In the data rows, 128 means zero.
Here are some points:
[130 156 152 136  97 125 254 151 100 173  80  87 101 136 123 103]
[134 107 121 132 114 124 123 124 127 131 124 123 131 125 127 128]
[127 106 122 133 114 125 127 126 131 125 125 126 129 127 124 127]
[121 101 118 140 126 132 112 129 135 138 112 113 112 128 131 130]
[128 106 122 136 120 129 124 130 132 124 133 129 124 127 125 125]
[ 91 160 110 104 113 100  99  99 108 106 164 146  84 114  98 126]
[138 117 117 106 126 112 146 116 156 119 137 123 136 119 127 129]
[ 93 156 111 118 108  97 102 108 106 124 150 148 109 117 127 144]
[129 107 125 132 116 122 126 126 130 126 127 124 131 126 129 124]
[130 105 121 133 116 125 123 126 129 130 124 124 131 126 126 125]
[ 88 185 255 185 174 114 154 124 143 105  99 155 140 109  98  84]
[188 169 129 157 196 112 168 138  52 111 148 135 122 138 154 139]
[113 107 126 149 159 141 108 129 156 146 116 127  93 129 125 135]
[203 236 108 239 115 241  56 163  83 149 154  91 147 123 104 133]
[131 104 126 137 116 125 127 123 129 129 127 124 130 123 123 126]
[124 110 119 131 113 118 130 122 117 135 119 127 142 122 140 137]
[110 114 103 134 126 116 135 119 118 125 112 129 160 120 136 149]
[122 105 120 134 139 165 110 145 134 109 115 107 103 149 135 114]
[145 121 120 115 135 108 137 129 140 131 119 125 122 129 124 130]
[112 121 114 132 113 109 125 117 119 121 135 134 126 118 126 138]
[ 85 175 119 104 105  92  95 127 133 136 178 132  99 112 125 125]
[131 127 117 155 117 188 107 162 142 127 151 115 128 129 114 122]
[127 105 121 131 115 123 127 128 130 129 125 125 131 125 127 128]
[171 183 119 211 128 197 144 139  82 119 164 113 144 136 118 132]
[129 104 123 131 114 124 122 128 128 127 125 125 129 125 125 124]
[127 128 137  77 136 201 160 178 133 133  88 186 132 115 112 142]
[166 125 119  87 199  97 105 153  97 120 115 116 128 118 111 129]
[138 134 115 155 113 135 150 119 135 124 152 131 144 133 136 117]
[142 114 117 135 113 122 123 126 138 130 103 130 120 122 121 133]
[137 112 128 138 137 115 141 131 105 124 143 122 123 121 143 131]
[113 105 125 140 147 153 107 150 161 122 100 127  97 133 120 134]
[117 114 127 139 155 188 101 179 166  90 135 109  96 182 126 108]
[129 105 131 132 119 119 136 123 130 125 124 137 135 123 114 125]
[130 114 132  96 123 173 134 145 125 134 117 156 141 119 124 135]
[128 122 146 144 126 127 174 134 124 127 104 115 142 126  97  93]
[158 154 125 181 135 155 158 126  96 105 164 122 144 142 131 118]
[129 105 117 132 114 128 134 127 123 127 126 127 125 125 126 126]
[128 103 123 133 114 124 124 125 132 129 127 126 128 126 125 126]
[130 109 122 134 114 123 128 126 131 131 124 124 131 120 126 129]
[105 118 121 131 159 188 103 185 196  92 108 127  90 180 129 114]
[122 113 128 139 127 129 139 140 143 127 111 145 132 122 100 132]
[158 118 111  35 227 112 107 167 114  96 142  95 177 100 148 110]
[172 133 116 124 166  96 100 136 108 130  91 122 102 125 105 137]
[100 155 117 123  99 101 126 173 142 142 151 142 115 139 143 138]
[181 176 111 156 139 111 151 124 125 132 123 143 123 149 129 126]
[113 120 176 144 185 143 137 106 130 173 160 155 121 139 121 135]
[ 77 156 118 120 133 139 177 138  80 163  37 147 174 160 136 131]
[126 103 122 132 116 124 129 128 132 128 126 128 130 127 127 127]
[ 82 149 102 131 123 108 118 112 100 128 102 127 160 157 136 148]
[119 138 124 130  98 123 165 163 124 162 102 104 114 133 157 131]
[ 96 193 243 144  72 107 137 201 132  88  79 107 107  85 154 116]
[128 103 121 132 114 125 125 126 127 129 124 126 130 127 124 125]
[ 81 145  94 127 132 119 150  92 101 141  76 135 182 148 161 139]
[145 121 130 144 158 101 148 138  93 119 142 121 126 132 145 124]
[139 113 126 134 136 110 140 132 111 128 138 120 126 126 142 128]
[139 113 137 121 109 131  93 113 130 127 135 119 119 143 143 128]
[201 189  90 174 114 123 113 133 149 149  98 165 130 111 124 135]
[113 121 182 141 180 143 137  93 136 152 161 157 130 153 127 115]
[117 110 130 139 148 135 114 129 147 153 124 125 108 127 129 133]
[153 122 133 131 175  90 130 143  79 119 133 121 122 127 134 128]
[124 107 135 135 121 125 128 131 127 134 131 125 133 115 133 124]
[127 118 153 130 111 136 146 152 132 119 141 117 134 130 146 130]
[131 109 122 135 114 123 129 126 131 132 126 127 133 127 127 125]
[176 128 117  56 238  98 104 164  93 102 132 108 149 110 134 122]
[110 120  85 135 133 141 147 100 117 113 120 120 125 100 135 134]
[127 106 119 130 116 126 128 130 128 127 125 128 132 125 128 124]
[122 109 134 121 124 148 135 145 132 135 104 145 131 113 116 148]
[132 154 225 111  95 133 182 141 137  84 118  93 136 105 125 152]
[131 105 120 134 114 124 125 127 128 128 124 126 129 128 125 122]
[115 131 122 124 115 113 112 134 133 139 144 129 117 115 135 126]
[109 120 111 129 115 114 136 113 108 130 115 131 151 133 136 146]
[153 120 136  94 109 164  83 113 106 114 153 146 137 139 145 134]
[128 102 125 124 117 129 123 128 124 130 119 129 135 122 124 127]
[127 105 123 131 117 124 128 121 128 127 129 130 130 130 126 124]
[112 121 198 146 155 135 131 128 135 139 148 137 123 125 145 123]
[122 106 133 137 134 121 124 117 138 143 140 135 123 126 131 130]
[ 51 199  86 129 106  93 117 138 100 114 121 143 154 159 131 164]
[106 106 117 147 156 169 104 145 154 119  98 106  84 133 136 129]
[125 104 123 133 119 121 124 124 124 131 131 125 129 127 127 128]
[128 109 124 132 116 123 126 121 130 130 124 129 130 129 127 124]
[128 104 120 133 115 121 124 129 129 130 128 128 128 125 126 124]
[128 109 110 133 116 119 137 117 120 126 122 133 135 113 130 146]
[133 116 125 134 135 109 142 135 113 130 136 122 124 130 144 129]
[130 104 121 132 117 125 131 130 130 127 126 127 127 127 124 128]
[125 106 121 129 117 130 125 136 141 114 132 125 129 142 122 119]
[130 105 127 132 115 124 124 123 128 129 127 129 129 130 129 128]
[123 108 137 133 146 133 129 116 122 139 146 137 114 133 132 135]
[ 95 147  98 120 108 104 116 103 105 107 147 144 128 111 112 145]
[130 102 124 132 116 122 124 129 126 129 123 125 132 127 124 123]
[144 122 115 135 125 116 156 117 137 125 135 132 127 131 141 127]
[123 130 180 148 159 155  93 100 128 185 146 149 142 102 126 124]
[127 108 119 129 113 125 132 127 123 133 122 118 132 130 128 118]
[209 195 101 117 176  89 121 123 162 130  97 134 111 136 119 127]
[161 125 123 123 160  99  96 139 105 133  93 122 100 137  96 134]
[131 109 122 134 119 124 123 124 134 129 128 125 124 129 137 124]
[120 110 114 135 117 118 130 124 125 127 130 135 132 117 129 139]
[130 110 131 131 118 126 130 118 130 118 128 135 137 137 130 118]
[118 112 160 134 148 131 130 103 131 145 147 141 121 134 135 137]
[129 104 125 134 113 125 124 125 129 129 125 124 130 127 126 125]
[118 110 150 133 148 132 127 107 128 149 148 144 111 141 135 142]
[126 109 145 131 123 119 136 106 128 117 129 149 133 137 116 120]
[105 135 121 132 109 110 105 143 123 120 111 135 139 144 131 130]
[167 142 128 117 182  87 148 128 104 124 131 124 111 128 149 119]
[ 50 226 111  97  77  79 102 143  90 148 141 146  79 137 135 123]
[126 117 148 131 106 125 140 128 125 112 133 126 129 127 128 132]
[129 119 133 128 107 127 148 159 135 134 124 109 118 118 131 139]
[128 117 122 126 117 126 151 155 147 121 140 107 135 135 122 139]
[130 107 121 134 118 130 124 131 132 129 127 130 129 126 125 125]
[129 107 121 132 115 124 126 123 129 129 123 127 132 125 126 125]
[ 67 159  75 139 140 117 131  84 110 105 102 119 155 127 121 146]
[141 119 141  55 170 225 124 242 143  34 124 234 128 118 140 198]
[129 108 122 132 113 123 123 126 129 130 124 125 128 126 129 128]
[130 106 121 132 115 125 126 127 127 130 125 128 131 126 124 123]
[125 117 138 147 137 124 146 136 146 130 119 146 136 124  95 127]
[117 189 109  46 115 162 187 138 141 212 150  83 146 130 130 117]
[128 105 123 134 116 122 128 131 131 130 128 124 130 131 126 129]
[120 117 117 132 108 125 146 125 101 149 107 120 140 135 147 122]
[130 102 122 134 116 124 127 128 129 128 125 128 131 127 127 127]
[125 112 131 117 116 138 130 137 107 150 114 125 130 123 124 117]
[129 106 126 130 120 128 129 131 128 132 124 128 132 121 126 129]
[125 104 121 136 117 130 121 128 128 127 118 123 121 129 128 128]
[109 114 179 152 193 136 135 112 147 173 154 149 123 137 109 118]
40 more points follow, each with its number after it:
[129 108 126 130 109 125 126 133 136 123 131 130 130 128 130 126] 0
[129 101 124 133 116 123 128 125 126 128 125 124 130 126 127 129] 1
[128 106 127 126 118 131 130 126 126 126 122 132 135 124 129 129] 2
[128 105 124 132 117 122 127 127 130 130 126 125 130 123 127 125] 3
[ 49 201  74 115 110  94 120  87  86 101 134 148 133 133 103 145] 4
[112 113 137 125 139 158 126 154 154 116  84 154 111 133 118 138] 5
[ 52 133 122 172 227 131 102 104 189 169 129 106 146  95 146 154] 6
[154 116 122  76 199  96 104 162  98 109 132 114 146 110 132 118] 7
[148 125 154 116  77 147  92 126 116 101 147 160 116 127 173 133] 8
[165 158 118 186 127 155 144 136  81 121 159 135 151 125 114 131] 9
[127 107 116 131 120 121 127 122 131 132 119 128 142 123 142 132] 10
[130 126 117 101 121 181 168 166 103 160  92 138 119 125 104  99] 11
[128 103 123 133 114 124 125 126 132 126 126 123 129 128 127 123] 12
[127 103 123 130 118 132 127 134 135 118 130 125 127 138 125 119] 13
[130 107 125 133 111 120 132 129 130 128 122 124 129 123 128 126] 14
[124 103 127 136 140 137 119 125 123 150 134 122 107 133 130 136] 15
[114 107 103 138 136 138 117 111 134 124 108 118 136 119 159 117] 16
[128 105 123 132 116 122 126 125 126 130 129 124 130 126 125 125] 17
[124 104 129 129 131 128 127 123 122 137 134 128 114 127 130 133] 18
[147 127 116 138 131 108 150 123 128 130 129 132 118 132 139 128] 19
[ 87 158 100 115 102  90 108 122 121  99 169 150 114 119 107 126] 20
[103 109 179 162 207 137 118 107 149 178 151 130 108 126 114 144] 21
[ 52 182 146 131 111 104  64 176 143  77 118 119 128 122 121  82] 22
[114 109 148 141 160 127 123 110 146 166 145 138 112 125 135 137] 23
[123 105 113 133 121 119 134 123 121 132 118 130 146 118 139 143] 24
[128 112 121 140 125 162 103 163 146 109 146 116 111 136 114 119] 25
[153 126 112  57 135 176 111 130 142 124 163 138 156 139 150 104] 26
[129 115 149 129 110 128 135 125 128 111 128 125 133 142 130 130] 27
[130 107 119 122 117 137 135 131 123 143 121 126 133 125 119 116] 28
[165 134 120  89 175  94 134 133 134 121 116 115 128 122 131 130] 29
[128 106 125 132 115 124 128 124 130 130 127 126 129 126 125 124] 30
[114 126  92 133 116 138 148  93 121 108 137 127 117 109 114 114] 31
[149 117 132 100 181  92 122 152  95 111 137 124 139 101 147 124] 32
[130 110 125 126 102 128 136 150 121 121 135 155 118 133 148 133] 33
[131 109 126 130 110 123 130 141 128 120 140 143 125 132 144 130] 34
[119 123 160 136 156 162 119 104 123 175 151 134 118 135 145 147] 35
[235 208  97  90 211  81  79 130 167 131  76 118 109 131 104 136] 36
[124 113 140 130 132 130 126 115 127 132 133 135 124 139 131 130] 37
[129 104 121 134 112 121 126 125 129 130 125 124 130 126 126 124] 38
[119 110 122 133 142 161 111 164 159 108 128 123 102 160 115 129] 39
Which of these numbered points is nearest to each point below, ignoring the 3 directions in which the first points spread most? Its number follows each.
[124 107 129 132 130 125 124 118 128 143 137 132 118 128 126 135] > 18
[117 111 124 131 131 146 121 161 162 109 134 126 111 148 112 129] > 39
[117 108 127 140 151 178 105 174 166  87 143 127 100 176 112 114] > 39
[183 171 255  78  27 145  12  30  83 115 122 148 144 107 164 137] > 8
[117 108 129 144 154 138 107 131 132 154 128 114  95 128 131 141] > 15
[123 133 172 127 157 159 103  97 129 167 158 129 119 143 153 140] > 35
[121 109 127 134 140 157 115 165 160  94 141 126 114 163 114 121] > 39
[127 108 127 133 128 125 125 123 125 139 133 128 117 130 127 133] > 18
[144 115 129 128 161  95 137 142  92 121 138 121 132 115 145 129] > 32
[191 139 114  40 255 104  97 169  89  97 127 111 152 118 124 131] > 7
[123 105 132 140 144 137 116 126 130 154 135 124 105 135 130 136] > 15
[125 105 116 131 120 136 125 124 124 123 123 119 129 122 131 114] > 12
[133 124 134 105 115 176 164 196 131  97 117 202 108 134 140 155] > 33
[125 114 158 132 144 130 133 104 130 140 145 148 122 151 132 130] > 37
[123 110 135 118 128 142 134 137 124 138 106 140 133 120 120 144] > 2
[145 123 126 155 136 123 130 135 103 120 146 127 135 127 110 126] > 17
[115 114 114 133 121 117 135 114 113 129 110 127 154 132 128 144] > 24
[102 132  85 129 111 117 139  97 120  97 145 137 126 108 104 126] > 31
[129 105 120 133 114 122 126 126 131 132 125 125 131 127 124 123] > 38
[123 101 124 130 124 144 116 142 147 108 125 126 129 154 129 107] > 13
[123 105 132 135 145 138 123 118 118 150 143 124 106 132 137 139] > 15
[103 112 142 151 173 126 112 116 148 152 136 118 127 120 129 145] > 23
[ 96 113  93 151 179 189 109 113 138 123  75  91  89 110 167 125] > 16
[136 116 172 104  99 124 130  85 115 101 134 138 145 130 120 141] > 27
[148 110 130 119 172  95 115 153  95 107 139 128 130 115 124 141] > 32
[121 113 147 134 132 129 133 107 124 128 133 140 128 139 132 124] > 37
[ 89 128 255 167 246 142 123  85 142 173 164 147 116 123 138 131] > 21
[130 103 123 135 115 125 128 129 131 130 121 125 130 127 126 126] > 38
[126 104 129 133 129 124 129 124 129 140 131 131 120 122 126 132] > 18
[119 112 106 134 133 158 130 112 114 116 103 114 122 114 149 112] > 16
[133 105 123 135 115 123 128 130 125 126 126 128 132 129 131 128] > 1
[125 114 119 117 119 132 123 121 134 139 127 130 129 119 125 122] > 30
[166 129 105   0 171 220 107 147 162 118 168 153 179 132 134 119] > 26
[113 114 114 135 124 112 136 113 119 135 106 127 164 132 144 145] > 24
[108 115 180 153 206 138 128 101 147 182 159 141 105 132 122 138] > 21
[149 142 210  99  91 119 190  70  99  91 136 140 145 123 120 146] > 27
[128 108 125 137 124 142 118 156 148  95 141 138 110 150 121 134] > 39
[223 255  99 206  99 146 117 123 128 168 106 142 142 116 123 136] > 10
[148 125 114 120 131 108 160 117 145 127 132 135 121 128 135 128] > 19
[116 121 115 128 117 111 113 120 124 119 139 137 122 122 125 128] > 0
[107 109 111 138 151 163 118 126 144 126  87 125 108 118 145 123] > 16
[171 148 108 142 142  99 147 120 142 128 121 144 111 133 137 126] > 19
[255 255  89 127 182  93  60 127 175 156  65 127 115 131 110 135] > 36
[ 75 165 107 120 108 105 109 117  82 135  98 140 146 157 135 148] > 5
[131 125 118  95 119 175 163 156 102 164 104 134 123 130 116  94] > 11
[134 105 143 122 101 116 145 116 112 131 130 150 125 122 122 137] > 2
[118 112 137 110 144 187 141 190 162  77 103 177 107 155 110 160] > 5
[126 102 121 134 119 124 125 129 129 132 124 124 126 123 128 127] > 3
[ 86 213 132   7 142 243 188 166  36 193  50 187  78 117 119 116] > 11
[128 110 136 116 124 138 127 131 121 138 112 133 128 120 121 135] > 2
[130 111 128 106 121 153 133 134 118 151 113 135 135 126 120 124] > 28
[102 122 103 137 129 118 127 113 122 119 107 121 162 132 126 140] > 24
[228 225  81 136 145  96 113 118 203 147  89 161 122 120 119 124] > 36
[122 103 117 141 140 140 108 132 134 142 117 105  96 126 136 137] > 15
[178 170 116 143 155 109 180 116 128 123 142 143 117 136 153 127] > 19
[137 108 120  90 153 102 131 155 116 116 139 120 147 100 161 133] > 32
[119 107 114 136 128 121 125 115 135 131 124 127 140 123 135 122] > 10
[126 104 114 140 119 130 122 127 129 127 123 116 126 118 123 125] > 38
[127 107 137 136 118 123 129 132 131 131 122 124 129 127 131 117] > 3
[104 125  95 137 119 124 128 113 131 106 131 129 137 112 111 128] > 31
[121 110 121 138 128 119 125 119 136 134 122 127 140 128 133 126] > 10
[128 116 143 124 106 120 138 122 126 137 127 119 111 105 119 132] > 14
[117 113 131 127 142 171 135 182 168  93 112 144 107 150 100 139] > 39
[122 126 129 107 114 145 136 128  98 173 120 120 123 120 132 105] > 28
[151 128 114 142 134 110 151 124 121 130 129 133 118 135 139 128] > 19
[ 72 178  90 117  92  91 121 137 137  92 174 156 120 128 103 122] > 20
[134 114 129 118 106 149 135 155 126 103 135 176 117 137 151 148] > 33
[157 127 102  25 172 176  95 143 163 115 164 113 177 139 139  97] > 26
[169 233  81 255 111 255  41 203 133 158 180  38 131  89 131 138] > 25
[126 118 156 127 136 130 127 100 126 128 143 143 125 150 135 126] > 37
[183 135 122  54 252  95  94 166  81 103 128 108 142 121 124 124] > 7
[175 169 120 196 126 149 124 145  70 124 152 132 150 119 105 136] > 9
[104 112 171 152 203 136 127 109 149 186 154 140 110 131 111 131] > 21
[126 106 129 124 118 135 130 134 130 134 117 131 133 120 119 131] > 2
[130 105 121 132 113 121 128 134 130 124 129 136 125 127 133 130] > 0
[  5 255  16 103 128 159 196   3  65  23 178 143  92  85  76 139] > 4
[119 102 126 143 146 134 110 124 141 148 127 117  95 123 136 138] > 15
[123 105 123 127 126 138 119 143 142 116 134 122 123 146 125 122] > 13
[ 40 220 255 163 124  94  44 167 107  84  43 126 113 136  88  36] > 22
[107 127 122 132 107 117 126 117 104 145 105 130 154 145 140 138] > 10
[ 29 171  93 160 196 114 117  97 169 133 119 118 172 115 134 140] > 6
[103 134 114 125 112 105 101 122 114 120 143 146 122 122 129 135] > 34
[ 85 172 117 118  93  85  98 157 126 120 169 145 100 125 124 121] > 20
[ 53 162  49 166 221 255 175  53 123  76  54  81  43 103 167 120] > 31
[122 105 136 137 148 135 123 121 123 152 143 130 106 136 129 139] > 15
[120 125 193 130 171 142 121 103 141 157 155 146 105 156 150 148] > 35
[123 115 121 136 129 147 132 167 159 112 123 132 110 138 114 131] > 39
[120 122 120 130 116 112 120 135 140 122 139 134 127 131 130 132] > 0
[127 123 120  97 132 186 161 166 126 137  92 133 129 128  94 100] > 11
[120 107 128 143 148 132 116 121 136 149 129 121 104 125 133 137] > 15
[126 108 118 132 121 124 133 123 122 132 114 129 139 119 135 136] > 24
[105 131  99 125 114 113 131 106 106 111 138 139 127 110 118 141] > 31
[135 161  95   0 174 208 128 120 153 142 161 139 156 100 134 109] > 26
[136 114 130 126  99 128 114 126 115 124 132 141 116 136 158 136] > 34
[ 47 187 129 137 116 107  88 193 168  89 134 134 163 133 133 119] > 22
[136 109 120 118 115 142 118 131 118 125 134 142 125 133 134 128] > 2
[145 127 143 125  79 145  85 115 123 104 140 122 107 159 183 124] > 8
[216 205  76 125 117  99 109 111 240 126  87 156 109 111 122 126] > 36
[104 113 106 154 163 142 115 103 144 133 107 103 115 114 136 122] > 16
[138 118 111 101 117 146 152 131 140 143 140 119 139 141 134 126] > 28
[129 110 125 118 120 141 138 135 119 153 118 127 132 125 120 119] > 28
[ 35 218  88 114 101  88  96 131 104  98 136 152 138 154 119 135] > 4
[131 124 179 114 103 127 141  99 121  90 129 117 139 126 116 139] > 27
[115 125 131 120 112 120 116 118 113 148 131 129 117 118 135 129] > 18
[190 191 234 106   3 182   0  54  91 140 111 127 157 113 179 113] > 8
[123 105 136 112 142 172 140 167 146  91 104 164 124 146 126 151] > 5
[215 202  90 134 150  95 113 122 184 140  89 152 114 124 119 124] > 36
[144 146  96  21 148 208 141 141 151 171 156 131 170 125 139  85] > 26
[129 109 119 134 116 124 131 126 130 137 120 121 130 129 124 117] > 38
[153 148 190  74  91 143 194  74 118 111 155 118 146 151 121 145] > 27
[149 140 157 118  64 164  40 125 116 130 149 113 146 107 162 132] > 8
[157 121 109  67 186 118 113 145 146 117 113 112 148 126 117 132] > 29
[132 124 117 105 112 178 179 176 110 144 103 168 116 136 126 112] > 11
[143 119 136 148 152 123 152 137  95  97 155 123 125 135 151 127] > 34
[138 115  96  66 150 165 122 137 176 119 146 120 172 119 134 107] > 26
[165 139 115  91 173  91 142 123 145 120 124 116 128 126 131 128] > 29
[155 136 113 128 126 102 165 115 141 128 126 139 113 142 134 126] > 19
[140 109 131 129  99 124 106 128 118 121 132 135 120 129 148 135] > 34
[160 127 158 127  55 132  10 105  93 154 105 135 127  92 138 140] > 8
[175 133 128  79 220  85 113 152  90 109 126 105 127 125 139 121] > 7
[ 90 162 112 112 106  90  94 111 107 123 160 151  98 114 120 134] > 20
[134 104 126 126 129 112 137 136 119 127 130 122 134 114 141 132] > 14
[128 105 121 135 118 119 128 127 130 128 123 126 127 126 126 126] > 3
[131 104 138 131 108 117 132 118 118 126 123 149 132 125 122 130] > 2
[125 118 139 136 126 133 140 142 136 126 137 126 127 148 144 134] > 34
[128 120 175 137 100 114 144 126 110 112 106 127 118  88 120 120] > 32
[236 221  97  87 212  78 110 117 184 122 103 121 111 146 117 124] > 36
[146 131 149 119  69 164  43 138 122 131 150 108 141 103 156 133] > 8
[224 185 106  76 227  83  84 130 151 123  86 108 105 134 107 136] > 36
[129 104 120 132 117 124 126 128 129 127 125 128 131 127 125 122] > 38
[128 108 121 125 115 131 143 136 116 142 117 122 129 125 117 114] > 28
[161 148 111 143 124 110 174 108 150 121 140 145 123 142 142 118] > 19
[ 47 139 146 177 229 119  94 101 163 165 107 100 165 123 115 139] > 6
[175 155 121  78 193  78 157 114 149 114 135 109 128 140 136 111] > 29
[156 143 136 157 150 106 146 130  86 118 146 115 122 147 135 121] > 27
[ 67 126 128 167 209 124 101 104 167 168 117 109 156 110 134 154] > 6
[131 133 128  48 134 215 160 172 121 150  91 190 136 105 126 130] > 11
[121 108 123 132 130 145 127 160 158 105 122 132 112 147 113 131] > 39
[ 63 223 255 165  89  95  94 243 175  67  85 116 104  89 153 121] > 22
[125 132 123  89 129 158 121 128 118 161 133 129 120 115 126 119] > 28
[126 106 127 132 130 138 118 130 127 136 133 116 122 130 130 128] > 18
[120 114 164 142 147 134 147 113 130 136 149 151 135 139 107 109] > 37
[ 25 223 108 120 109 102 126 144  44 164  59 136 170 199 139 121] > 5
[131 114 126 129 109 121 147 146 135 138 116 118 122 128 134 135] > 14
[170 164 122 183 132 139 137 143  73 124 157 136 151 123 108 135] > 9
[132 108 128 134 115 125 116 121 136 123 125 119 125 139 132 124] > 12
[111 115 113 134 130 119 131 109 130 131 109 126 161 134 140 131] > 10
[127 106 132 134 127 124 128 123 129 138 138 131 121 131 129 132] > 18
[ 40 159 145 157 194 121  86 149 183 133 143 124 155 101 120 126] > 6
[127 106 144 133 132 130 134 110 124 128 141 141 121 141 133 127] > 37
[ 88 170 108 102 113  93  99  96 114 112 176 142  92 111  97 137] > 20
[129 105 118 133 116 127 129 124 129 128 123 126 139 121 135 128] > 10
[119 110 154 143 160 125 136 113 135 159 150 143 126 126 112 134] > 23
[108 120 224 161 206 133 127  84 134 166 155 157 129 121 112 123] > 21
[131 104 122 135 115 125 126 127 130 131 126 124 130 127 126 126] > 38
[236 233 115 185 169 120 117 141  67 149 112 138 123 115 129 141] > 14
[132 105 121 131 116 126 131 126 124 128 125 127 127 124 127 128] > 1
[137 115 123 113 102 128 178 129 112 158 125 113 133 120 116 125] > 28
[125 109 128 118 122 144 135 140 112 142 109 126 130 124 122 123] > 28
[125 106 125 135 129 146 118 147 144 105 137 125 121 156 122 114] > 13
[139 123 150  93 105 129 179 110 130 129 145 108 136 144 113 151] > 27
[144 129 179 107  98 114 182  84 101 113 130 146 134 122 121 134] > 27
[236 255  73 152 110 104 146 106 227 144 105 170 125 143 133 112] > 36
[ 94 152 123 119  97  92  92 142 117 116 151 147 101 119 123 115] > 20
[154 158 113 192 121 188 139 137 110 119 168 121 149 135 118 120] > 9
[124 107 117 131 116 120 129 123 127 129 122 126 136 120 137 131] > 10
[168 128 113  35 232 100 119 151 122  99 138  97 172 112 142 113] > 7
[135 124 126 109 101 129 195 133 117 154 129 112 133 130 120 135] > 28
[134 108 123 120 127 113 129 135 131 127 124 121 131 123 129 132] > 14
[118 129 135 112 114 127 118 122 103 153 126 128 116 122 135 123] > 18
[131 112 130 129 105 126 110 122 121 123 133 130 126 129 147 133] > 0
[156 153 208 111  62 131  47  61 143 101  93 116 141 104 131 120] > 8
[ 11 180 150 161 203 110  90 168 199 141 144 128 169 121 136 135] > 6
[129 109 135 132 111 130 138 135 131 117 133 122 129 135 137 130] > 0
[199 222 107 199  92 152 121 129 118 159 112 138 149 118 111 134] > 10
[ 65 170 136 130 140 137 158 146  82 165  27 142 179 179 113 124] > 5
[ 94 121  82 150 159 139 133 102 143 129 110 111 147  94 164 142] > 16
[156 156  99 172  97 150 146 120 150 131 145 138 159 115 133 123] > 10
[108 142 130 119 100 106 124 164 141 143 154 123 114 107 134 138] > 34
[128 107 120 134 118 121 126 122 131 132 121 128 137 127 135 123] > 10
[133 108 126 127 104 127 121 132 115 130 137 147 129 128 153 134] > 34
[126 106 122 134 112 123 130 127 129 131 126 127 130 127 122 125] > 30
[120 116 122 144 134 172 113 162 152 111 132 119 107 151 120 115] > 39
[142 169 196  89  91 147 255 136 135 136 130  68 129 137 110 149] > 29
[105 127 246 158 212 140 117  80 133 172 156 158 125 113 133 129] > 21
[128 113 129 120 113 122 156 123 136 139 130 104 134 116 109 141] > 14
[129 107 125 135 114 124 130 125 126 126 126 126 126 123 126 129] > 1
[166 126 132  61 123 181  92 102 143 118 155 155 151 149 118 134] > 26
[  3 187  70 184 233 157 131  40 126 109  67  89 148 138 124 135] > 6
[ 78 156  84 128 121 109 126  96 104 105 123 131 151 129 106 147] > 4
[112 117 104 133 129 117 140 114 119 134 102 134 164 123 149 143] > 24
[156 112 143 123  74 146  72 133  85 134 139 153 124 101 141 155] > 8
[115 109 135 116 140 172 137 175 160  88 104 152 114 149 110 142] > 5
[176 172 126 190 123 147 122 139  75 126 150 123 147 130 100 133] > 9
[249 255  64 161 109 110 156 103 230 147 104 188 134 124 140 113] > 36
[ 95 154 128  93 117 154 163 135  52 179  76 141 117 119 136 133] > 11
[ 76 155 107 128 127 111 115 112  95 131  91 126 166 165 130 135] > 5
[176 198 131 210 147 241  71 189  83  98 187  84 136 143  93 124] > 25
[128 103 119 133 119 129 120 129 131 123 123 123 131 130 129 125] > 12
[ 95 180 108  65 119 146 118 121 105 192 142 122 125 122 136  99] > 26
[114 132 115 130 106 135 167 138  89 169  97 111 141 137 148 110] > 28
[100 137 110 119 114 103 110 103 117 103 163 146 110 114  98 131] > 20
[104 107 114 144 164 165 107 131 162 124  87 120 101 121 136 122] > 16
[129 109 134 126 117 126 125 108 129 112 129 134 136 141 130 119] > 27
[101 123 115 142 137 114 133 111 124 129  89 125 175 146 124 129] > 24
[ 48 211  81 117  92  85 118 124 106  94 155 156 119 145 108 136] > 4
[181 141 124  93 212  83 121 143  97 116 114 114 113 124 131 134] > 29
[149 129 134 154 154 112 144 134  90 112 151 126 132 134 127 124] > 1
[189 145 120  78 177 107  34 141 138 135  63  94 106 149  90 139] > 36
[  4 255 113 127  88  79  90 202 131  86 141 148 145 157 146 139] > 22
[135 141 131  23 150 228 153 178 123 149  88 202 150  95 136 140] > 11
[ 79 178 103 113  99  87 109 133 110 132 154 152 108 130 135 147] > 20
[127 106 113 135 121 126 130 122 130 131 124 125 141 111 133 129] > 10
[ 60 139 142 156 204 125  91 139 176 159 140 117 147 105 139 151] > 6
[124 105 124 133 126 149 119 142 138 106 136 122 123 153 127 106] > 13
[126 127 119  87 123 165 127 133 109 170 123 128 130 117 124 103] > 28
[119 109 124 130 130 147 107 147 158 115 120 126 114 153 131 117] > 39
[126 140 106  63 137 168 125 117 140 166 144 118 151 116 122 100] > 26
[121 151 193 132  90 120 176 175 130 109 105 117 111 100 147 142] > 32
